Here are some points:
[ 57  11 -11 -21 -19  13 -12 -19]
[-104   11   17    0  -38  -67  -72  110]
[-10   5   1 -13  28   9   3  19]
[ -53  -20  -80   -8   66   95 -127   28]
[ 60  11  83   6 -66 -37  35  -4]
[-10  -4 -34  29  46   2 -28 -29]
[ 42  10  34   0 -54 -59  69  10]
[-58 -32  19 -12  29  -8 -54  34]
[ 22 -53 -31 -43  55  76   9 -13]
[ 87 -33   7 -52 -44   0  60  35]
[ -64   55 -120   27   49   31  -77   15]
[  1 -32  16 -21  -6  19  24 -18]
[ 59  -8  61  -4 -72 -63 121 -20]
[-78  -7 -48  12  64  48 -96   3]
[-11  25  37  42 -17 -51   2 -38]
[-70  49 -49   2  30 -28 -84  33]
[ 33   6 -36  17  41  62  81 -97]
[ 57 -25   3 -26 -32 -38  37  -5]
[ 17  -2 -34 -26  35   4  22  56]
[ 41  33 -49  35   3  -3 -17 -42]
[  2  44  29  20 -27  12  39 -23]
[ -8  22 -11  -6  -8 -39  20 -14]
[-24 -32 115 -16 -58 -48  20  38]
[-13  31 -49 -24  22  24 -36  19]
[ 46  18 -55  12  24  57  -8 -72]
[ 16  14  36   3   9  11 -37  16]
[ 36   6   7  -5 -27   9  61 -16]
[-14  48 -13  49  -1   6  -2 -55]
[-18 -10 -65  22  44  25 -48 -13]
[ 25  30 -65  38  58  29  82 -73]
[ 30 -48 -13 -40 -16  19  46  18]
[ 92 -10  83 -32 -49  -1  44 -37]
[-110  -24  -21   -2   22  -10 -102  108]
[ -7  -3 -52  -7  27  22 -19  -3]
Then 10 other points, each followed by its number:
[ 46  -5  35 -20 -50 -24  33   6] 0
[-37  40 -24  21   3 -32 -47  19] 1
[-28   8 -20  18  35  37   8 -39] 2
[ -5  -2  44 -42 -58 -50   3  69] 3
[-43  48 -49  36  64  20 -32 -31] 4
[-58  17   9 -11  -2   0 -79  29] 5
[-83  36   4  57  55  33 -43 -47] 6
[  8  57 -10  10  -6   1  39 -27] 7
[-17  23  39  38 -56 -51  91 -60] 8
[ 58   3  16  17 -18  21  73 -64] 9
Which of these numbered points is nearest to each point below, ignoring the 2 directions in which the first points spread most? Its number follows each.
[ -5  -2  47  60  19  34  62 -90] > 6
[ 41   7  42  14 -75 -42 122 -66] > 8
[ 28  35  19 -17 -43 -19  59  -2] > 7
[  3  -2  27  19  10 -10  52 -54] > 2
[ 74 -33  62 -16 -46  -5   7  27] > 0
[  6 -19  22   7  23   1 -34   3] > 9
[-12 -13  74  -9 -35 -42  46  21] > 2
[-43  36  51   9 -16 -48  32 -10] > 4
[ 18  21  46   5 -43  -8  25 -36] > 5
[  8 -13  55  -4 -28 -17  58 -15] > 2
[-67 -29  33   0 -24 -39 -50  48] > 9
[ -5 -43  49  23 -41  -6  14 -40] > 9
[-64  56 -14  63  73  -3  -7 -98] > 6
[ 63  43  11  29 -40 -53  49 -51] > 1
[-59  -2 -34  -6  37  27 -59  32] > 9
Here are 10 other points, each followed by its number:
[-37 -20 -45 -40  30  -4 -64 127] 0
[-11  -9   0 -37   1  38 -41  13] 1
[-31  17 -33  36  44 -14 -25 -28] 2
[-58  33 -36  -5  15 -37 -59  28] 3
[-41   0  13  -7 -47 -59 -26  52] 4
[  4 -10  51 -17 -20  41 -14 -32] 5
[ -7   4  12  26 -15  31  71 -64] 6
[ 47 -20  75 -67 -90 -24  75  43] 7
[  2 -18   7 -37 -10 -28 -43  72] 8
[ 30  -3  38 -37 -44   9  37  42] 9
The same question for these:
[  9  24  17   7 -32 -53  26  12] > 3
[ -3  42  23  70   1 -29  18 -99] > 2
[-12  11  28  24  17  67 -25 -78] > 5
[ 50 -15  56   5 -13  10  53 -48] > 5
[-60  10 -41  25  37  46 -35 -20] > 6
[-53  -2  17   4  40  11 -80  14] > 5
[ 42 -18 -22 -23  -3 -25 -13  18] > 8
[ 31  19  11 -12 -31 -36  83 -52] > 3
[ 75 -42  -2 -26 -27 -20  43   4] > 8
[  8  -6 -52  -9  36  24 -31  22] > 8
[ 31 -53 -15 -54  39  70  11   2] > 7
[ -33  -39  -52  -21   51   77 -125   11] > 1
[ 13  13 -97  25  44  51  23 -40] > 4
[  1 -61  45 -19 -23  39  37 -12] > 5
[-32  29 -33  43  33  45  30 -69] > 6
